Rotation paths and how fast each direction turns (deg/step):
Each turn is a multiple of 5 degrees from 10 to 175, or 0.
Each row of a path follows its step; steps can be skipped.
Path 1:
step 0: [-6, -19, 7, -2, 14, 20, 46, 19, 20, -2, 23, 3, 4, 14, 12, 4, 23, 15, 24, -4, 1, -19, -7, 14, -11, -17, -17, 0, 1, -18, -26, 7, -1, -2, -39, -11, 16, -14, 13, -16, -2, 16, -7, -27, 3]
step 5: [-18, 7, -1, -6, -17, 16, 23, 34, 14, 7, 10, 13, -17, -9, 19, -2, 7, 14, 19, 14, 18, -13, 1, 6, 2, -20, -24, 5, -13, -4, 6, 6, -22, -12, -9, -26, -3, 30, 12, 18, 8, 40, -13, -23, -13]
step 6: [-14, -18, -28, 20, -16, -3, -1, 13, 27, 23, 14, -2, 24, -3, -5, 3, 0, -1, 23, 36, -3, 2, 8, 5, -15, -1, -3, 6, 8, 11, -23, -2, 28, 2, -19, 8, -3, -13, -21, 0, 19, 30, 11, -24, -31]
step 17: [-11, 8, -18, 20, 0, 20, -8, 18, -2, 35, 6, 20, -6, -2, 21, 3, 12, -43, 2, 14, -8, -4, -12, 12, -26, -4, 2, -22, -7, 15, -31, 3, 5, -3, -3, 6, -13, -9, 8, 21, 6, 42, 2, -1, -15]
step 18: [-12, -12, -27, 10, 25, -1, 10, 15, 14, 36, 18, 11, 2, 6, 0, 7, 7, -4, -14, -28, 39, -22, 0, 14, -1, -7, -10, 9, 4, 16, 8, -10, 3, 15, -33, 6, 14, -8, -13, -10, -3, 18, 23, -34, 11]
step 31: [-10, 3, -6, -4, 6, -7, 0, 27, 12, 0, 3, -11, 24, -9, 16, 19, 12, -16, 10, 31, -14, -14, -23, 4, -28, -5, -16, -20, -20, 16, -6, -7, -28, 5, -35, -10, -26, -10, -1, -8, 2, 26, -8, -24, -22]
step 32: [-25, -2, -12, 22, 20, 11, 14, 0, 3, 21, 29, 8, 29, 3, 19, 15, 0, 18, -2, 2, 6, -11, 8, 19, -8, -19, -18, 15, -10, -22, -17, 11, 14, 4, -36, 1, 25, 0, -7, -16, 27, -1, -14, -23, 9]
step 33: [7, -10, -11, 3, 17, 16, -7, 23, -14, 10, 18, 8, -22, 10, 5, 24, 29, -10, -11, 26, -20, -11, -15, 28, 2, -3, 8, -39, -5, 16, -31, 6, -6, 3, -11, -6, 14, -16, 3, 7, 25, 15, -19, -10, -17]
step 36: [-9, -2, -42, -1, -10, 6, 5, 36, 2, 20, 5, 1, 1, -15, -7, -20, 8, -14, 2, 37, 9, 1, -9, -4, 2, -3, -24, 4, -6, 24, 15, -4, -13, 7, -10, 18, 3, -4, -26, -1, -19, 19, 3, -36, -24]
Speeds:
[4, -1, -6, 2, -7, -6, 5, 5, 2, 4, -12, 9, 1, 6, 2, -1, -2, -5, 1, 2, 13, 2, 4, -10, -3, -3, 1, 1, 14, 3, -7, -2, 5, 2, 9, -2, -2, 6, -8, 9, -2, 11, 4, -1, 7] -> 35
[-15, 7, 5, -6, -5, -7, -8, 6, 9, 4, 2, -8, -1, 4, 2, 2, 0, -3, -10, -2, 1, 1, 10, -5, -1, 5, -5, -5, 10, -9, -3, 0, 1, -4, -4, -5, 11, 2, -4, 1, -3, -7, -4, -2, -10] -> 110
[9, -11, 10, 7, 4, -8, 0, 2, 12, 0, 0, -5, -4, -1, -4, 2, -3, 1, -2, 9, 1, -3, -11, -8, 0, 6, 2, -16, -3, 8, -3, 2, 5, 4, -7, -2, 0, -2, -3, -2, -10, -3, 8, -2, -3] -> 160
[0, -2, 10, -5, -12, -12, 1, 2, 6, -7, 2, -3, 7, -6, 3, -1, -1, 11, 5, 8, -6, -8, 1, 5, -1, 3, -6, 4, 2, -5, 2, -3, -3, 3, 11, 7, -6, 5, -5, -4, 11, 9, 6, -2, -4] -> 45
[-1, 7, 0, 9, 2, -8, 6, -4, 3, 6, 0, -1, -10, 12, 2, -6, 5, 0, -13, -3, -7, 3, -11, 5, -1, 5, 4, -2, 4, -9, 2, 2, -7, -2, 0, 16, -1, -2, 0, 2, 2, 7, 2, -5, 9] -> 45
Path 2:
step 1: [21, -29, 0, 4, -25, 4, -3, -37, 39, 29, -4, 21, -16, 7, 11, 9, 23, 0, 6, 3, -5, 1, 16, 10, 37, 27, -10, 21, 4, -10, 27, -36, 11, 12, -30, -18, -21, 13, 11, 38, 21, 6, 8, -11, 3]
step 5: [0, -20, 0, -18, 28, 24, 6, 16, -23, 16, -26, 5, 10, -3, 12, -12, 7, -1, 15, -10, -5, -21, -10, 20, -18, -28, 35, 11, 2, -47, 20, -22, 12, 3, -8, -1, 44, 40, 3, -32, 18, -4, 11, -8, -6]
step 7: [-19, -5, 6, 9, -7, 39, -27, -13, 19, -1, 30, -16, -17, -17, 17, -33, -3, -24, 20, 14, -4, -6, -1, 1, -19, -19, -23, 5, -11, 7, 10, -30, 23, -11, 12, -39, -23, -24, -9, -8, 11, -15, 7, 31, 41]
step 8: [-5, -31, -2, -30, 26, -18, 23, 12, -7, -13, -6, 14, -3, 17, 18, -25, -23, -17, -1, -11, 14, -17, 12, -6, 13, -27, 0, 23, 10, -30, -9, 22, -10, -39, -31, 27, -6, -1, -31, -27, -18, -13, 5, -4, -34]
step 14: [-14, -23, -19, -28, -19, 5, 21, -10, -19, -8, -5, 22, 27, 3, -22, 1, 31, -17, -11, -33, 46, 5, -7, -6, 8, -15, 11, -42, 0, 10, 1, 20, -6, 11, 3, -13, 9, -30, -18, 14, -29, 42, -8, 10, -10]
step 25: [-42, -22, 29, -6, -13, 20, 6, -9, -17, -23, -8, 16, 11, 9, -22, -9, -22, 9, -39, -10, 16, 0, 37, -2, 7, 20, 19, 6, -7, -22, 23, 1, -8, 14, -23, 5, -37, -23, -13, -33, 10, 23, 20, 17, 9]
step 29: [10, -10, -8, 3, -13, 4, -29, 11, 5, -18, 19, -8, 21, 22, 37, 8, -16, -14, -7, -17, -21, 66, 17, 4, 1, -38, 2, 10, -22, -18, 11, -12, 9, 3, -12, -32, 7, 10, -16, 36, -13, -10, 21, 7, -8]
step 31: [1, -3, 20, -8, -24, -4, -16, 5, 0, -27, -21, 4, -2, -2, -9, -28, 0, 36, -17, 0, 3, -36, 19, -5, 24, -26, -26, -6, -17, 54, -17, -6, -6, -17, 20, 12, 0, -9, -12, 25, -18, 25, 26, 28, -24]
step 38: [-13, 5, 15, 11, -2, 26, 14, 2, -29, 31, -28, 4, 4, -1, 28, -8, 37, -9, 16, -1, 4, -22, -26, -17, -37, -50, 22, 3, 2, 9, 15, -19, 13, 7, -9, -24, 10, 23, 4, -26, 28, 4, -26, -10, 15]
Speeds:
[-7, 0, -2, -14, -9, -5, -4, 0, -16, 2, -9, 6, 3, -2, -6, 2, 4, -3, -10, 9, 4, 1, -6, -1, 4, 12, -11, -1, 3, 0, 2, -4, -3, -2, 0, 5, 1, 0, 0, -4, -7, 3, 10, 1, -7] -> 130
[3, -12, -1, 4, 0, 5, -4, 7, -3, 5, 4, 0, 4, -8, -8, -8, 0, -2, -9, -3, 0, -2, -6, 0, -2, 10, 8, 7, 9, -9, 1, 5, 3, 2, 8, -9, 6, -6, -1, 5, 4, 2, -5, 16, 0] -> 160
[-1, -8, 2, -4, 3, 3, 2, -9, 3, -7, -5, -7, 3, 7, 10, -3, -5, -11, 2, 4, 5, 6, 2, 2, 5, 5, 2, -1, 2, -13, 1, 4, -1, -7, 13, -9, -7, -6, 8, 2, 0, -3, 5, -11, -4] -> 100
[-3, -8, 12, -2, -3, -7, 5, -4, -5, 3, 1, -6, 2, -4, 7, 0, -1, -3, -1, -9, 1, -5, 11, 9, 1, 0, -10, 1, 1, 10, 4, 10, -1, 6, -5, -6, 12, 2, 9, -7, 8, -4, 0, 2, -7] -> 110
[4, 6, 2, 0, -2, -14, -5, -1, 2, -2, -9, 7, -3, -1, -8, -4, -4, 5, 7, -14, -5, 1, 1, -2, -1, -5, -5, 2, 9, -4, 8, 4, -4, 0, 4, -9, -2, -14, -10, -6, -1, 5, 4, -5, 4] -> 65
Path 3:
step 7: [-7, 1, 41, -20, -5, 5, -3, -14, 13, 18, 0, -16, 2, -2, -6, -4, 27, 11, 15, 10, 15, 26, 36, -4, 6, -12, -16, -1, -18, 23, 16, 19, -28, 26, 1, -3, 11, -19, -19, -39, -18, 4, -28, -12, 30]
step 13: [7, 15, -6, -5, -1, -5, 2, 9, 7, 4, -12, -3, 0, 18, -35, 32, -7, -25, -25, 9, -5, 27, -17, 13, 14, 29, -32, -16, -4, -7, 14, -13, 18, 6, 11, 6, -36, 9, -14, -36, 4, -18, -13, 18, 35]
step 15: [-8, -12, 1, -28, -23, -19, -32, -30, 4, 35, 16, 6, 44, -2, 19, -5, 11, -22, -10, -2, 2, -3, 12, -4, 4, -21, 20, 8, -14, 0, 27, -12, 23, 22, 13, -12, -13, -27, 12, -16, 14, 8, 13, -26, -2]
step 25: [13, -5, 9, -21, 10, 31, 1, -28, 12, -17, 23, 4, -8, 2, 1, -15, 12, 9, 2, -8, 19, 24, -10, 14, -2, -29, 1, 30, 3, -1, 33, -11, -15, 40, 18, 37, 14, 20, 30, 14, 20, -10, 13, 2, 6]
step 27: [-15, -21, 10, 19, -32, 31, -18, 18, -36, 6, -12, 4, 11, 20, -24, 0, -10, 0, 0, 0, -10, -30, -5, -14, -26, -3, 4, -16, 33, 1, 17, 6, 4, -17, 19, 13, 2, 7, -5, 47, 12, -12, -13, 18, -22]
step 29: [-4, 27, -4, -20, 5, 12, -17, 0, 24, -30, -9, -24, -5, 23, 6, 8, -35, 13, 1, 24, 8, 20, -4, 9, -18, -33, 34, -13, 15, -20, -34, 14, -7, 13, -9, -30, 21, -7, -17, 10, -6, 25, 0, -2, 0]
step 30: [-17, -40, 16, -1, 5, 23, 17, 6, -2, 22, -16, -6, 34, 33, -25, 21, -13, 8, -3, 17, -8, 7, -1, -11, 6, -24, 9, -24, -8, -21, 11, 15, 23, 11, -29, -10, 17, 9, 0, 11, 9, -11, 15, 26, -39]
step 32: [-29, -13, 11, -9, -3, -5, -15, -8, 2, -35, 5, -13, -3, 2, 12, -15, -19, 28, 0, 2, 27, -4, -34, 18, 19, -31, 9, -5, 18, 19, -3, 23, -17, -14, 27, 3, 33, -13, 3, -25, -8, 43, -1, -7, -12]
step 38: [-26, 12, 11, 21, 50, -9, 13, -8, -17, 8, -13, -37, 36, 8, -9, 14, -29, -14, -6, -18, 0, 2, -30, -23, 0, 12, 9, 8, -19, 7, -5, 3, -18, 14, 3, -7, 16, -20, -13, -9, -12, 3, 8, 29, 10]
Speeds:
[1, -6, -13, 1, 9, -7, 2, -5, -1, 10, 11, -2, -4, 11, -8, 4, -2, -4, 5, 5, -2, 5, 14, -1, 3, -5, -2, 2, 4, -8, -6, -1, -2, -3, 10, 7, 4, 4, 1, 0, 3, 4, 8, -7, -4] -> 70
[1, 7, -2, 11, 2, 3, -2, 5, 1, 6, 5, -3, 2, 2, 15, 4, 6, 8, 9, 5, 0, 5, -3, -8, -8, 0, 2, -7, -6, -1, 9, -2, -3, -3, 0, 10, -1, 0, -8, 15, 0, 6, 0, 0, 8] -> 40
[1, 0, 4, 9, -4, -7, -2, 3, 3, -5, 15, 10, -2, 2, 10, 6, 1, -9, -6, -11, 4, -2, -3, 9, -5, -8, -6, 2, 0, -11, 8, 1, 4, -2, 1, 4, -4, 5, 1, -11, 1, 2, -3, 6, 0] -> 35
[3, 1, 2, -1, -5, -3, -7, -15, -3, 6, -5, 7, 5, 12, 3, -8, 2, 5, 5, 0, -13, 0, -4, 1, -6, 10, -14, -1, 2, -8, 4, 9, 5, 3, -5, -2, 5, 3, 6, 0, -1, 1, -2, -2, -3] -> 120
[-1, 7, 11, 1, -1, 5, -1, 1, -5, 5, 12, -1, 9, -1, -13, 5, 10, 5, 8, -3, 1, -11, -2, -5, 7, -9, -1, 3, 1, 4, 3, -5, 1, 8, -3, 3, 14, 2, 4, -2, -3, 2, -2, 4, -6] -> 140
[6, 12, -5, 6, -4, -3, 6, 5, -8, -7, -5, 8, -4, 2, -8, 10, -7, -7, 5, 8, -5, -9, 3, 5, -5, -1, -2, -2, 7, -6, -3, -3, 0, 11, 3, -6, -1, -3, -3, 11, 4, -3, -8, 1, 3] -> 45
[-6, -1, -8, -10, 2, 9, -1, 3, -6, -5, -1, 12, 7, -2, -1, 7, -2, 5, -1, 0, -5, 4, -1, -2, 4, -6, 6, -13, -1, -12, 2, -6, 1, -7, -4, 2, -4, -7, 9, -4, -6, 9, -7, -8, 0] -> 25
Path 4:
step 14: [-26, -12, 31, -19, 7, 4, 36, 0, 19, 5, -34, -24, -26, 21, 45, -14, 19, 11, -6, 9, -6, -18, -2, -1, 18, -6, -26, -5, 6, 22, 24, 4, 2, -4, -30, -4, -1, 10, -51, -14, 2, -1, -13, 8, -7]
step 16: [-15, -14, 14, -23, -3, -20, -18, 10, 37, 12, 4, -21, 12, 3, 9, 4, 25, 32, 17, -4, 0, 8, -6, -28, -13, -34, 9, -11, 17, -40, 27, 14, -9, 3, -41, 9, 17, 1, -33, -26, 0, -8, -12, -8, -25]
step 17: [-22, -9, 5, 0, 21, -11, 28, 5, 35, -13, -25, 12, 37, -2, 22, 19, 15, 9, -16, -10, -16, -14, 20, 25, 27, -36, -12, 13, -10, -14, 13, -7, 4, 3, -27, -21, 12, -23, -27, -32, 13, 4, -30, 3, 9]
step 21: [15, -13, -28, 15, -5, 13, 11, 18, -9, 3, -10, -11, 30, 34, -5, 10, -22, 34, 0, -22, -10, 4, 3, 17, -26, -13, -4, 17, 22, 2, 7, 10, 21, 12, -43, 15, 30, 3, -47, -27, 11, 14, -17, -2, 28]
step 29: [7, -33, 19, -19, 7, -1, 15, -8, 3, -6, -25, 13, 0, 5, 23, -3, 32, 14, -4, -15, -12, -3, 24, -45, 11, -32, -20, -6, 6, -15, -19, 27, 25, 1, -13, 12, -36, 2, -34, -38, -3, -4, 3, -23, -18]
step 31: [12, 0, -15, -51, 10, 11, 13, 44, 36, 3, -31, 5, -13, 4, 8, 4, 5, 0, -5, -7, -19, 2, 7, -17, -17, -55, -9, -35, 25, 1, 22, -11, -7, -18, 0, -15, 7, 5, -30, -14, -20, -10, -1, 0, -12]
step 32: [-11, 2, 3, -15, 26, 4, 16, -17, 46, 23, 3, 26, 6, 11, 21, -7, 11, -2, 6, 0, -5, 15, -12, 6, -11, -20, -27, -8, -7, -20, -6, 51, 18, -9, -15, 0, 2, 2, -55, -31, -7, 2, -20, 20, 4]
step 36: [10, 7, -5, -4, 5, -15, 1, 21, 5, 29, -25, -11, 5, 49, 18, -20, -8, 11, -8, -21, -38, 5, -5, 10, -13, 11, 5, -7, 23, -10, -9, 0, 39, 4, 13, -17, -9, 12, -65, 19, -2, -12, -1, 5, 20]
step 38: [-7, -10, -9, 16, -13, -18, -15, 23, 21, -21, 13, 13, 27, 17, 19, 7, 4, -25, -35, -15, -22, 14, 9, -14, -16, -11, -1, 29, 34, -29, 22, -1, 16, 23, 1, 16, 7, 36, -37, 2, -15, 6, -14, -30, 6]
Speeds:
[-8, 9, -5, -1, 2, 2, -3, -5, 3, -4, -12, -3, 6, 2, 1, -5, 0, 2, 2, 1, -3, 5, -3, -1, -9, -5, 10, 6, -3, 1, -3, -1, -14, -2, 16, 8, 3, 1, -4, -3, 3, 11, -1, -1, -13] -> 95
[13, -2, 3, -8, -4, 9, -6, 11, 8, 6, 8, -7, -1, 6, -10, 7, -1, -5, 2, 5, -5, -2, 2, -5, 1, 3, 4, 0, -8, -2, 6, -2, 0, -7, 2, 0, 7, -8, -1, 1, 10, 0, 2, 0, -13] -> 120
[-5, -4, 10, -2, -2, 3, -1, -7, 3, 3, -1, -1, -9, -2, 1, -2, -6, -9, 2, 8, -3, -5, 4, 12, 3, 4, -3, 9, -13, -7, 3, 5, -5, 3, -4, 3, 0, -5, -4, -10, -13, 9, 3, -9, 4] -> 140
[7, 0, -6, 1, 7, -5, -7, -6, 1, 7, 3, -5, 5, -2, -3, 2, 5, 7, 10, -11, 6, 1, 1, -2, 2, 5, 5, 12, -1, -9, -2, 4, 10, 4, -2, 4, -7, -4, 3, -7, -7, -5, -9, -8, -10] -> 85
[0, 10, -11, -15, -11, 5, 1, 5, -8, 2, 0, -3, 0, -6, 0, 5, -9, -3, 7, -6, 15, -5, 0, -1, -9, -11, -4, 5, 3, -2, 7, 0, 0, 1, -3, -1, 0, -2, 2, 6, -6, 5, 6, -1, 3] -> 115
[8, 0, 2, 5, 3, 5, 4, -2, 2, 8, -5, 11, 0, 6, -3, 8, -7, -5, -5, -5, -5, 9, 7, 1, -10, -5, -2, -7, 1, -2, 0, 9, 8, -10, 7, 1, -8, 6, 7, -4, -11, 2, 8, 2, -5] -> 10
[8, -1, 2, 0, -7, -5, -9, 6, -13, -3, 8, -3, 4, 12, 1, 10, -4, 2, 0, 8, 2, 0, -1, 9, 1, 6, -7, 5, 6, 3, -2, 2, -2, 5, 16, 1, -4, 8, -5, -1, -4, 3, -9, 4, 3] -> 25
